In the data rows, 128 means zero.
Here are some points:
[138 167 118 151 125  99  95  86  98 171  86  97  92 119 116  41 106 139
 161  79 238 183  27]
[109 140 135  99 171 107  78  90 155 135 115 146  83  97 151 118 120 111
 157 117 171 175 101]
[ 80 131 154 110 151 107 138 130 128 143 135 137 128 104 151 114 153 119
 160  92 136 101 146]
[159 155 129 114 149 133 181 172 223 107 163 166 186  94 206 138 119 112
 137 138  96  64 196]
[100 136 157 111 135  90 109  89  88 145 100 111 121 144  49 110 177 132
 124  47 222 156  74]
[148 158 124 117 161 118 127  97 169 152 158 142  75  58 245 124  84 116
 200 149 100 111 148]
[169 149 108 100  83 146 227 143 156  98 143 157 141 126 188 146 118 129
 139 161  36  64 222]
[ 81 107 147 140 132  66  80  51  80 187  69  97  94 125  41 127 113  87
 158 111 179 173  27]
[115 137 119  97 212 129  77 100 165 140 116  72 100  93 174  83  88 165
 201 149 174 156  94]
[173 153 130 121 106 134 191 159 192  79 161 136 136 121 191 134 110 126
 148 176  42  62 233]
[ 93 109 125 143 112 112 108 108  84 145 128 106 103  75  96 120 125  83
 156  91 156 157  68]
[162 152 125 129 138 154 168 190 155  98 164 133 113 124 255  96 100 148
 182 216  70  82 174]
[173 132  71 124 139 137 147 128 179 102 169 174 152 156 152 124 129 131
 130  98 126 120 168]
[124 151 134 128 102 111 128  70 144 142 129 115  99 128 174  99 125 120
 164 144 110 123 109]
[134  98 155 135 137 161 113 116 101 138 126 169 167 147 117 176 163 126
  88  90 129 126  84]
[103 107 125 136 125 168 138 149 136 100 143  78 198 178  89 173 193 142
  32 114 112 116 170]
[136 135 144 156  92 149 143 215 108 123 142 172 212 194 115 145 162 143
  68 145 102 111 153]
[116 151  98 123 139 114 160 151 146 101 120 117 125  94 203  61  73 164
 187 184 113  85 140]
[133 154 141 119 130  77 130 153 139 132 131 119 105 120 120 122 119 133
 145 148  83 100 158]
[137 184 118 103 139  79 133 101 179 152 119 104  42  50 207  90  61  91
 208 155 139 128 118]
[136  95 131 119 115 140 132 106 105 109  89 137 133 156  53 154 186 132
  61 133 158 187 136]
[152 167 150 115 158 123 122 158 165 165 149 122 127  90 197  94  74 109
 164 132 113 129 121]
[ 99  75 102 133 134 121  22  80  94 152 138 143 131  88  22 105  71 108
 131  70 211 187   4]
[ 67 100 129 167  99 139 151 153  72  99 131 147 175 158  44 172 132 134
  77  92 153 128 122]
[145 181 123  85 121  84 147  72 169 149 119 100  61  98 173  82  97 118
 196 143 143 114 140]
[140 140 128 102 111 150 172 156 160 105 155 161 172 117 193 168  89 138
 115 172  39  95 194]
[ 84  85 159 138 141 115  72 122  60 132 112 121 128 124  35 140 142 123
 114 114 184 132  62]
[124 111 122  95 147 138  85 133 113 153  95  84 104 136  45 105 122 112
 116 163 161 193  97]
[106 111 178 113 142  89 101  79  94 172 114  99 102 123  32 137 129  95
 107 115 170 184  24]
[ 97  84 144 147  88 185 175 177  64  94 119 130 164 187  67 110 158 152
 117 138 158 147 145]
Here are 10 more points, each followed by its number:
[123 141 120  93 131 121  96  91 161 128 140 137 102  90 116 123  64 131
 129 121 182 164  94] 0
[112 127 134 159 121 126 156 147 100  96 116 151 186 175 100 158 208 161
  81  99 122 109 127] 1
[136 185 118 153 175  89  81 160 122 173 115 175  91 104 114 107 117 155
 181 132 189 139 104] 2
[129 108  87 157 120 114  98 114  74 143 138 103 122 159  70 144 131 114
 115  91 149 133  73] 3
[104  94 129 181  86 169 150 149  77  94 103 118 171 176  31 168 213 142
  33 112 162 169 145] 4
[159  90 136 117  92 163 194 142 150 104 170 150 185 122 149 187 116 111
  87 180  56 110 162] 5
[140 141 120 109 183 107 115 112 151 146 120 100 119 123 160 123 160  91
 121  99 148 164 129] 6
[142 123 121 143  83 122 180 119 156  95 174 156 159 183 211 136 140 158
 127 160  42  52 194] 7
[147 127  62 154 119 169 135 144 153 127 177 150 161  75 184 166  88 117
 127 128  85  84 187] 8
[103  75 148 139  82 145 171 106 100 102 130 151 161 150  53 169 179 147
  42  78 135 132 152] 9
Which of these numbered points is nearest to each point below, ignoring the 2 directions in which the first points spread most? Its number follows each.
[139 152 121 157  99 141 187 169  95 116 138 138 169 157 138 157 190 158
 104 102  87 100 177] > 1
[113  78 142 146 164 137 130 117  77 151 108 115 139 164  62 137 187 106
  84  95 176 185 120] > 6
[112 157 123 141 147 140 113 166 105 137 128 164 145  98 124 164 136 142
  84 100 139 146 165] > 2
[115 152 149 104 119 108 136 106 152 113 123 102 134 133 173  81 103 160
 142 134 124  85 166] > 7
[124 146 141 115 197 151 134 150 135 146 142 130 141  80 195 149 126 130
 135 131  90 123 160] > 6
[140 115 126 133 125 168 159 150 129  92 124 174 159 171 148 167 168 144
  88 140  72  86 151] > 1
[121 105 121 163 135 180 126 140 106 142 139 147 187 135 120 180 193 139
  49 103 127 210 111] > 6
[134 154 113 109 121 151 145 147 166  94 115 133 111 102 175 138 133 145
 133 148 131 147 186] > 4
Here are 10 other points, each followed by its number:
[123 109 159 124 132  83  54 109  92 165  69 140  48 126  22 137 120  81
 115 119 168 224  57] 0
[155 104 120 114 101 168 169 148 134  73 136 152 177 143 182 131 138 154
 107 171  61  84 198] 1
[120  88 141 109 103 144 180 134 114 109 117 156 177 148 107 183 156 118
  45 118 132 127 163] 2
[ 78 138 166 131 138 104  77  75  98 143  94  94 102 129  35 118 128 122
 128  77 221 166  57] 3
[162 125 126 113 111 110 141 118 138 112 134 133 116 174 198 122 120 120
 140 153  67 105 137] 4
[116 133 101 109 146 142  92 153  91 128 133 127 131 147 101 138 156 115
  95  69 125 112 130] 5
[ 99 126 138 146 141 108  72 136  91 164 101  90  95  81  75  81  83 118
 161 119 224 180   4] 6
[188 121 105 119 114 154 182 134 189  91 174 172 177 127 197 140  78 136
 120 165  85 109 178] 7
[ 92  92 180 106 117 134 122 147 100 127 134 126 163 174  58 173 175 140
  94 143 118  98 139] 8
[ 97 118 168 124 141  80  77  54  99 168  59 104  63 133  52  94 143  89
 131 114 204 187  64] 9
Which of these numbered points is nearest to each point below, ignoring the 2 directions in which the first points spread most? Its number follows each.
[126 176 104 126 127 124 147 124 197  90 140 127 137 116 213 136 116 146
 157 119 117  44 201] > 3
[109 191 115 110 159 107  97 119 155 159 122  91  48  53 193  29  32 147
 254 179 157 104  97] > 6
[105  88 133 129 123 124  99  83 120 115  88 144 129 141  78 113 123 117
 134 174 164 153  57] > 1
[140  90 142 140 117 172 154 198 131  94 116 145 170 150  55 156 152 168
  85 142 138 130 149] > 6
[117 127 124 155 157 150 101 144 119 149 147  87 147  81 114 130 129 110
 126 143 119 122 119] > 6
[130  98 156 156 118 147 135 172  78 122 144 158 188 181  50 175 198 159
  58 125 111 128 142] > 8
[154 139 135  86 153  93  90  90 172 178 105 124  51  47 174 113  35  91
 203 178  93 145 102] > 0
[166 106  92 140 114 182 183 162 130  89 158 118 156 136 146 173 192 136
  80 144  36 112 209] > 1
